In the rows, 128 means zero.
Each named move below is a turn or a mirror, shown by a few rows before and after it. Which moves, in which order, take the first row of each later pair to the second? The first pair is answered.
move Z_509:
[ 94 127 119 161 117 140 132 130 139 125 126] -> [114 153 138 140 110 142 109 111 127 110 143]
[ 93 114 131 171 135 149 140 167 164 138 114] -> [138 168 172 124 115 150  91 127 136 113 151]
[161 141 133  96 131 138 185 124 100 134 102] -> [158 133 127  97 134 139 190 130 103 139  99]
[163 107 109 125 126 145 121 135 118 125 111] -> [166 109 110 122 127 144 122 131 117 122 113]
move Z_852:
[123 170 138 117 112 127 109  95 121 127 159] -> [ 95 124 102 149 125 126 161 129 143 154 121]
[153 140 133 111 108 137 132 125 118 112 128] -> [107 136 120 142 107 141 134 136 136 110 126]
[107 132 121 133 112 151 162 133 136 122 120] -> [148 139 135 101 114 146 153 120 120 124 124]
move Z_314:
[109 105 110 171 158  88  84 153 169 132 132] -> [173 148 152 108 143  95  64 116 131 117 151]
[151 163 145  99 107 154 148 114 111 132 125] -> [ 98 135 117 146 112 155 172 141 136 139 110]
[161 123 111 108 128 118 125 125  97 108 119] -> [138 137 114 114 110 138 156 125  98 105 112]
move Z_88:
[ 72 144 124 143 105 166 180 139 138 117 112] -> [110  81  90 146 160 119 154 161 142 148  99]
[123 116 129 138 134 127 146 138 138 131 114] -> [133 125 133 125 130 128 151 136 131 130 114]
[126 106  84 132 143  93 144 127 138 130 102] -> [145 145 111  98 116 120 170 107 123 119 105]
Pairs:
(2 to 3 moves a pair)
[152 104 129 135 145 129 168 137 113 149 107] -> [100 132 139 175 135 125 100 128 130 122 147]	Z_509 Z_852 Z_314
[113 155 144 126 106 152 158 119 124 116 130] -> [120 125 128 145 141 111  85 128 135 118 149]	Z_314 Z_509 Z_88
[114 102 115 130 130 137 172 143 116 154 115] -> [164 113 131  95 133 124 136 126  98 151 133]	Z_314 Z_314
[155 119 122 109 156 104  73 125 114 125 122] -> [ 94 141 125 149 133 123  69 125 130 104 134]	Z_88 Z_88
[167 105 138 107 142 118  90 138 135 168 127] -> [149 155 166  93 103 152 110 117 123 144 134]	Z_314 Z_509 Z_852
[173 119 123 114 137 127 131 102 102 135 137] -> [150 138 133 125 124 128 103  93 105 120 155]	Z_852 Z_852 Z_852
[167 103 111 111 130 122 129 128 129 163  80] -> [117  97  99 155 134 114  96 137 151 156  94]	Z_852 Z_88 Z_852
[166 123 131  89 133 136 179 152 127 155 104] -> [156 118 125  99 135 135 182 158 131 159  99]	Z_852 Z_314 Z_852
[ 67 132 121 179 111 146 128 143 158 120 137] -> [199 128 139  81 130 125 138 122 109 143 126]	Z_88 Z_314
[100 145 108 171 123 129 127 119 129 124 130] -> [166 137 112 123 136 120 144 111 105 140 114]	Z_852 Z_509
[134 158 172 120 103 166 116  84 127 119 173] -> [177  72 123 121 167 116 122 124 134 164 138]	Z_314 Z_314 Z_852
[135 103 121 137 130 118 141 142 129 140 116] -> [156 113 133 125 134 112 116 130 121 135 132]	Z_852 Z_509 Z_314
[ 72  98 101 178 141 111 111 138 155 131 122] -> [111 144 137 136 127 108  55 103 131 106 161]	Z_852 Z_509 Z_852
[ 99 112 118 165 137 120  99 143 144 133 141] -> [150 146 148 117 123 124  84 113 117 122 158]	Z_314 Z_88
[120  91 110 137 150 100 101 138 144 143 139] -> [169 109 127  96 143 106 117 123 123 145 135]	Z_314 Z_509 Z_314
[148 138 151  95  99 160 128 122 111 115 109] -> [168 121 143  88 116 143 116 126 107 125 109]	Z_88 Z_88 Z_314
[ 96 120 127 147 126 129 149 138 141 137 109] -> [ 89 133 132 152 126 124 113 129 143 127 128]	Z_314 Z_314 Z_852
[139 146 125 120 103 130 133 116 110 108 124] -> [128 140 120 124 102 133 148 121 115 107 115]	Z_88 Z_852 Z_88
[ 90 157 135 138 115 140 128  89 136 104 130] -> [145 110 113 123 160  96  98 103 131 131 123]	Z_88 Z_852
[131 103 110 124 147 127 160 141 134 143 110] -> [ 90 136 124 149 129 128 106 128 144 114 148]	Z_509 Z_88 Z_314
[ 66 143 117 160 123 114 109 133 139 134 116] -> [156 150 137  94 135  99  90 111 103 140 124]	Z_314 Z_88
[125  90 116 139 145 105 123 149 127 159  98] -> [112 163 162 120  91 143 120 113 114 122 127]	Z_314 Z_88
[141 131 110  98 115 162 202 130 117 122  75] -> [ 89 182 134 123  84 176 144 109 124  84 122]	Z_509 Z_852
[121 157 153 126 108 128  98 119 127 108 154] -> [116 110 123 149 141 102  89 142 143 129 141]	Z_88 Z_509
[165 118 136 114 145 125  98 120 116 110 153] -> [105 128 130 144 115 161 168 131 130 108 131]	Z_314 Z_852
[161 121 117 116 139 111 120 132 129 156 134] -> [131 115 107 135 130 125 155 144 141 160 117]	Z_88 Z_509 Z_88
[116 115 116 121 109 152 179 146 148 121 125] -> [162 120 130  99 130 117  96 129 134 113 158]	Z_314 Z_852
[ 99 129 129 147 111 152 172 139 145 124 117] -> [145  94 112 129 142 125 166 147 141 147 105]	Z_852 Z_509 Z_314
[165 142 143  99 130 116  98 121 117 126 136] -> [ 85 127 118 161 125 130 126 145 151 125 123]	Z_88 Z_509
[ 95 171 131 146 103 152 115 119 127  99 155] -> [173 151 133 103 133 121  91 113 106 117 156]	Z_88 Z_314
[128 141 131 122 127 140  63  93 116  87 169] -> [188  89 104  89 164 124 119 112 105 127 121]	Z_509 Z_852
[147 100 113 132 164 115 121 136 123 139 139] -> [161 111 118 116 156 126 147 134 113 138 131]	Z_314 Z_509 Z_314
[ 97 125 120 149 109 144 180 144 128 136 110] -> [165  92 109 120 153  98 127 145 115 152 115]	Z_88 Z_314
[118 153 138 131 117 130  89 104 121 102 154] -> [121  93 101 150 154 105 107 138 135 133 123]	Z_88 Z_852
[115 139 127 141 124 164 182 127 138 149 112] -> [159 101 113 135 170 114 115 134 136 164 125]	Z_88 Z_314
[108 121 146 154 117 122 116 108 142 136 127] -> [140 112 149 126 120 126 149 107 127 149 110]	Z_852 Z_314 Z_314
[160 118  89 118 134 143 158 136 107 156  95] -> [ 84 149  97 166 109 155 115 129 129 121 130]	Z_509 Z_852 Z_509
[156 122 129 103 126 132 152 125 117 138 115] -> [102 109 114 153 134 119 119 138 145 131 126]	Z_88 Z_314
[127 161 150 118 104 127  88 108 110  96 146] -> [ 78 149 130 156  96 145 134 126 130 101 124]	Z_314 Z_509
[107 100 117 143 140 141 157 144 125 140 101] -> [125  92 116 135 150 133 154 141 123 143  98]	Z_852 Z_509
[151 135 143 125 138 111  80 118 120 123 141] -> [ 98 125 125 156 121 142 160 140 137 133 106]	Z_314 Z_509
[142 110 154  81 107 110 160 125  86 137 114] -> [148 117 159  80 113  97 112 116  85 128 136]	Z_314 Z_314 Z_509
[118  88 111 139 146  85  84 121 150 132 135] -> [117  81 104 143 148  85  96 127 153 138 128]	Z_509 Z_852
[140 113 124 116 151 113 124 131 137 135 120] -> [122 148 146 117 126 133 116 115 133 114 138]	Z_852 Z_314
[167 115 114 116 154 105 146 162 119 132 116] -> [144 146 130 129 145 103  83 144 124 104 157]	Z_852 Z_88
[120 113 112 139 147 117 113 142 133 136 108] -> [143 147 137 106 122 140 133 119 114 124 113]	Z_852 Z_509 Z_88
[146  83 102 134 163 103 155 156 135 159  95] -> [142 143 140 106 111 151 202 128 116 137  98]	Z_88 Z_509
[187 170 156  95  94 140 140 103  99 134 115] -> [138 182 154 124  74 162 163 108 112 121 112]	Z_314 Z_509
[116 161 157 105 106 158 126 111 115 102 154] -> [136 135 144 107 138 123  74 116 117 108 162]	Z_88 Z_314 Z_88
[114 156 103 160  81 140  80 151 117 117 127] -> [171 130  94 131 112 115  70 157 106 137 118]	Z_314 Z_88
[ 84 135 118 146 109 164 145 113 125 121 143] -> [169 106 112  97 145 131 129 110 105 143 133]	Z_314 Z_88
[105 103 118 159 154 116 142 138 118 134 130] -> [106 151 147 138 122 139 142 115 104 114 147]	Z_509 Z_314
[144  86  95 133 162  98 113 148 140 153 114] -> [149 160 146 103 117 126  81 103 117 114 155]	Z_852 Z_88
[128 143 140 127 137 125  65 120 129 121 156] -> [153 131 138 116 148 115  70 125 125 133 145]	Z_509 Z_314
[143 145 143 113 105 146 115 113 124 133 138] -> [115 145 137 129  95 156 131 120 136 131 132]	Z_314 Z_509
[151 100 112 120 151  99 124 130 134 161 100] -> [149 109 117 112 141 114 156 127 130 160  89]	Z_314 Z_509
[129  85 111 137 145 106 132 151 136 147 117] -> [118 153 151 123 105 129  96 114 122 110 155]	Z_509 Z_88
[ 80 156 130 135  99 149 146 104 114 112 139] -> [158 109 114 104 156  93  96 112 105 139 139]	Z_88 Z_852
[143 155 168  67 136 157 153 115 104 128 104] -> [165 124 153  72 170 117  94 124 108 139 116]	Z_88 Z_314 Z_88
[145 141 119 114  89 173 198 126 121 130 105] -> [149  83  82 153 154 100  85 148 145 145 132]	Z_88 Z_314
[105 120 114 144 127 133 153 137 128 132 114] -> [157 131 132 105 132 118 117 117 111 130 132]	Z_314 Z_314
[104 138 141 145 112 141  82 132 138 103 159] -> [156  87 116 126 156 110  92 149 131 138 132]	Z_88 Z_852 Z_852
[119 141 155 125 125 149 148 111 133 107 145] -> [ 98 131 143 148 133 140 129 120 147 109 151]	Z_314 Z_509 Z_314
[161 136 128 108 140 106  86 102  88 113 146] -> [ 89 137 116 143 108 152 184 123 108 115 112]	Z_314 Z_852
[152 111 125 114 146 112 114 122 126 130 130] -> [110 128 128 140 130 123 100 120 137 113 146]	Z_88 Z_88 Z_509
[156 129 142 118 112 129 150 129 121 133 113] -> [130 128 138 135 105 136 159 135 129 130 110]	Z_509 Z_314 Z_88
[161 153 146 103 116 136 130 105 111 129 133] -> [108 116 110 163 139 114  97 130 142 133 139]	Z_852 Z_314
[122 140 132 149 141 109  81 112 136 117 148] -> [160 106 116 129 161  98 122 126 131 143 116]	Z_509 Z_852
[138 139 136 104 112 169 133 121 123 116 139] -> [152 131 135 100 118 163 133 121 121 121 136]	Z_509 Z_852
[131 115 110 144 144 101 135 157 125 151 112] -> [103 127 113 158 130 116 147 156 131 139 111]	Z_852 Z_88 Z_852
[ 33 150 116 151 103 135 145 124 136 125 120] -> [ 94 189 155  90  89 142 121  88 105 111 137]	Z_314 Z_314 Z_314
[139 168 134 149  97 173 148 115 103 106 128] -> [161 159 132 135 106 173 161 117  97 116 118]	Z_852 Z_852
[158 114 101 158 171 127 176 140 141 144 103] -> [148 189 148 138 118 162 158 103 124 104 140]	Z_88 Z_852
[102 105 116 155 130 131 172 149 147 145 105] -> [113 170 162 131  97 143 118 110 128 107 149]	Z_509 Z_852 Z_509
[142  75 100 148 156  98 109 147 139 170 106] -> [100  97 105 179 139 105  82 139 151 150 127]	Z_852 Z_852
[161 172 150  82 107 142 156 118 100 123 119] -> [ 86 159 129 142 100 157 182 140 131 120 107]	Z_314 Z_509 Z_852
[110 136 137 109 116 149 175 147 127 136 109] -> [136 124 134  91 128 140 171 144 121 142 108]	Z_314 Z_88
[185 128 113  99 146 111 153 126 113 170  94] -> [127 192 145 111  91 154 162 105 114 133 115]	Z_88 Z_852 Z_852
[167 122 159 100 132 103 134 133 115 121 150] -> [ 89 123 150 156 113 121 150 151 142 111 147]	Z_88 Z_509
[127 120 101 125 135 122 165 123 129 133 104] -> [132 148 123 117 131 113  96 100 123 111 140]	Z_314 Z_852
[ 95 137 145 145 103 136  94 117 141 114 161] -> [ 87 118 130 160 112 130  99 129 152 121 151]	Z_314 Z_509
[157 147 130 110 132 118 156 122  95 147 115] -> [141 125 114 139 158  88 103 131 111 145 131]	Z_852 Z_88 Z_852
[104 102 111 171 136 127 168 146 143 147 100] -> [122 113 123 148 125 141 191 138 131 147  93]	Z_314 Z_88 Z_509
[152  99 104 133 147 111 132 127 143 122 124] -> [117 144 127 139 115 134 118 109 145  95 148]	Z_88 Z_88 Z_509
[139 112 106 135 149 108 120 148 139 149 123] -> [143 151 135 120 126 120  91 123 127 126 148]	Z_314 Z_509 Z_852
[143 146 147 113 111 147 118 112 129 109 150] -> [154 141 143 104 111 150 139 114 124 118 139]	Z_88 Z_88 Z_314
[175 134 136 102 143 101  70 121 121 129 149] -> [173 129 131 110 146  97  68 126 125 133 150]	Z_509 Z_852
[114 123 111 144 125 135 163 150 138 139 120] -> [103 147 125 142 108 146 154 139 136 123 132]	Z_509 Z_314
[129 112 121 133 136 122 159 139 138 137 109] -> [160 126 138 105 133 121 143 121 125 133 117]	Z_314 Z_314
[114 104 116 135 143 113 109 143 139 137 126] -> [110 150 146 119 106 145 129 117 126 119 134]	Z_509 Z_88 Z_314
